[ 2.88 -3.15 -2.78 -6.02  0.31  4.02  2.58  0.67  3.13  2.44  1.20  1.80
  2.90 -1.19  0.86  0.41 -2.36  3.36  2.33  5.08  0.02 -5.01 -5.81  1.40
 -2.59 -3.76  0.27]  <105>
[-6.02  0.32  4.02  2.58 -4.32  6.07 -4.91 -1.37  3.57 -4.22  2.01 -0.11
  1.54 -2.10  5.94 -2.00  1.37  0.41  3.69  2.67 -1.92 -3.10  1.65 -4.73
  4.78  0.44 -4.20]  <179>
[ 1.86 -1.47 -0.58 -7.33 -4.80  7.36 -3.45 -1.92  2.03 -3.76  2.80  2.04
  3.09 -1.76  1.45  0.02  0.03  0.16  4.44  3.24 -1.76 -3.59 -1.31 -3.04
  2.10 -1.49 -2.75]  <201>
[ 3.22 -2.74 -2.88 -4.64  3.35  3.53  4.17  1.81  4.97  2.66 -1.28  0.73
  2.78 -1.54  0.98  1.10 -3.44  4.28  2.05  5.46  1.01 -4.42 -4.72  1.75
 -3.42 -2.77  0.28]  <63>
[ 1.02 -0.20  0.35 -2.65  1.44  1.27 -1.66  1.36  7.70  0.98 -2.43 -5.53
  1.37 -2.10  0.41  1.54 -2.00  5.94  1.73  2.27  0.20 -1.79  4.29 -3.89
  5.46  2.23 -3.66]  <141>
[ 0.42 -0.64 -0.92 -2.30  3.99  2.05  1.05  2.20  8.34  2.01 -2.93 -5.89
  1.28 -2.42 -1.64  1.66 -3.62  7.12  1.39  2.23  1.13 -2.40  2.44 -1.91
  2.93  1.13 -2.18]  <133>
[ 1.15 -0.93  0.22 -6.26 -4.00  6.56 -4.86 -1.48  3.17 -4.96  1.05 -1.27
  2.40 -1.96  3.11  0.51  0.87  2.25  3.33  2.66 -1.89 -3.11  1.59 -4.70
  4.21  0.30 -3.68]  <131>
[ 2.86 -2.82 -2.84 -6.09  0.52  5.79  2.64  0.46  3.08  1.78  0.94  2.68
  3.12 -1.12  0.80  0.40 -2.42  1.79  2.63  4.79  0.02 -5.06 -5.87  1.29
 -4.06 -3.67  0.46]  <144>
[ 3.56 -2.79 -2.86 -4.62  3.14  2.12  3.99  1.60  5.30  3.16  0.85  0.04
  2.75 -2.24 -0.64  1.43 -3.80  4.79  1.90  4.57  1.10 -4.38 -4.79  1.57
 -3.87 -2.95  0.69]  <177>
[-0.15  0.01  0.32 -2.99  1.78  1.21 -1.84  1.17  7.87  0.92 -3.58 -6.82
  0.98 -1.72  0.73  1.56 -1.57  7.18  1.28  2.20  0.28 -1.77  4.27 -3.53
  5.38  2.17 -3.58]  <19>
[ 0.66 -0.93  0.33 -6.22 -4.38  4.80 -4.79 -1.29  3.32 -4.08  0.16 -1.14
  2.55 -2.03  1.75  0.61  0.94 -0.16  3.75  2.81 -2.01 -2.91  1.73 -4.58
  5.26  0.40 -3.67]  <169>
q: [ 1.37 -2.10  0.41  1.54 -2.00  5.94]  <141>
at: [-6.02  0.31  4.02  2.58]  <105>, 3
after: [-2.79]  [-2.86]

[-3.51 -0.30  3.51  9.77  9.76] = <126>
[ 3.51  9.77 -0.30 -3.51 -8.47] = <78>
[ 3.51  9.77 -0.55 -2.00 -0.90] = <11>
miss <78>: [-8.47  3.51  9.77 -0.30]  [-3.51]
q: [9.77 9.76]  <126>
after: [-2.00]  [-0.90]
miss <126>: [ 3.51  9.76 -3.51 -0.30]  [9.77]
q: [ 3.51  9.77 -0.30 -3.51]  <78>

[-1.64 -0.65 -1.80 -1.35  0.70  2.61  0.10 -0.46 -0.38 -0.50 -0.39 -0.50
 -0.46 -0.90 -2.05 -0.83 -1.59  1.03  0.55 -0.64 -0.39  3.03  1.60 -0.83
 -0.77 -1.74  3.79  0.61 -0.04  1.14 -1.36 -1.03 -0.03 -2.48 -0.44] = <27>
[-4.04  2.08 -4.47 -1.96 -0.66  7.77  0.95  6.72 -3.77 -0.27  0.97 -3.72
  3.70 -0.89 -0.97 -2.16 -2.62 -2.10  0.27 -4.07 -2.38  1.46  0.42  1.40
 -1.99 -2.47  0.40 -1.31 -0.04  1.57  1.92 -1.12 -0.75 -4.05 -2.05] = <65>
[-4.27 -1.00 -4.46 -3.64  2.25  6.11  2.30  3.38 -3.59  0.84  3.70 -0.97
 -2.16  0.97 -3.72 -0.89 -1.91 -1.16 -1.87 -3.96 -0.15  4.16  1.17  3.60
 -1.22 -2.62  3.39 -2.81  0.56  1.17  0.18 -1.79 -1.59 -5.81 -2.12] = <123>
[ 2.01  1.87 -0.96  0.70 -0.90 -0.56 -2.25 -1.66  1.66 -1.80 -0.30  0.93
 -1.26 -0.58  0.08 -0.01 -1.84  3.01  3.03  1.00 -2.35  2.24  1.46 -4.49
  0.58 -1.75  1.32  3.77 -0.39  2.08 -2.24 -0.12 -0.43  1.00  1.11] = <35>
[ 2.72 -1.60  0.77 -0.16  1.84 -4.53 -1.07 -6.52  3.18 -0.46 -2.89  2.37
 -3.56 -0.70 -2.09  0.52  0.04  3.99  0.59  2.57  0.45  3.94  1.76 -2.57
  2.15 -0.83  3.49  2.41  0.11  0.89 -4.18 -0.16 -0.56  0.80  1.64] = <86>
[ 2.29  2.92 -0.84  1.57 -1.91 -0.29  1.66 -1.66 -2.25 -1.80 -0.30  1.03
 -0.96 -0.51  1.44  0.39 -2.09  3.05  3.85  1.20 -3.22  1.19  1.20 -5.46
  0.33 -1.77  0.21  4.72 -0.56  2.19 -1.47  0.01 -0.02  2.01  1.11] = <121>
at: [ 0.97 -3.72  3.70 -0.89 -0.97 -2.16]  <65>, 10
at: [-2.25 -1.66  1.66 -1.80 -0.30]  <35>, 6
at: [ 0.27 -4.07 -2.38  1.46]  <65>, 18

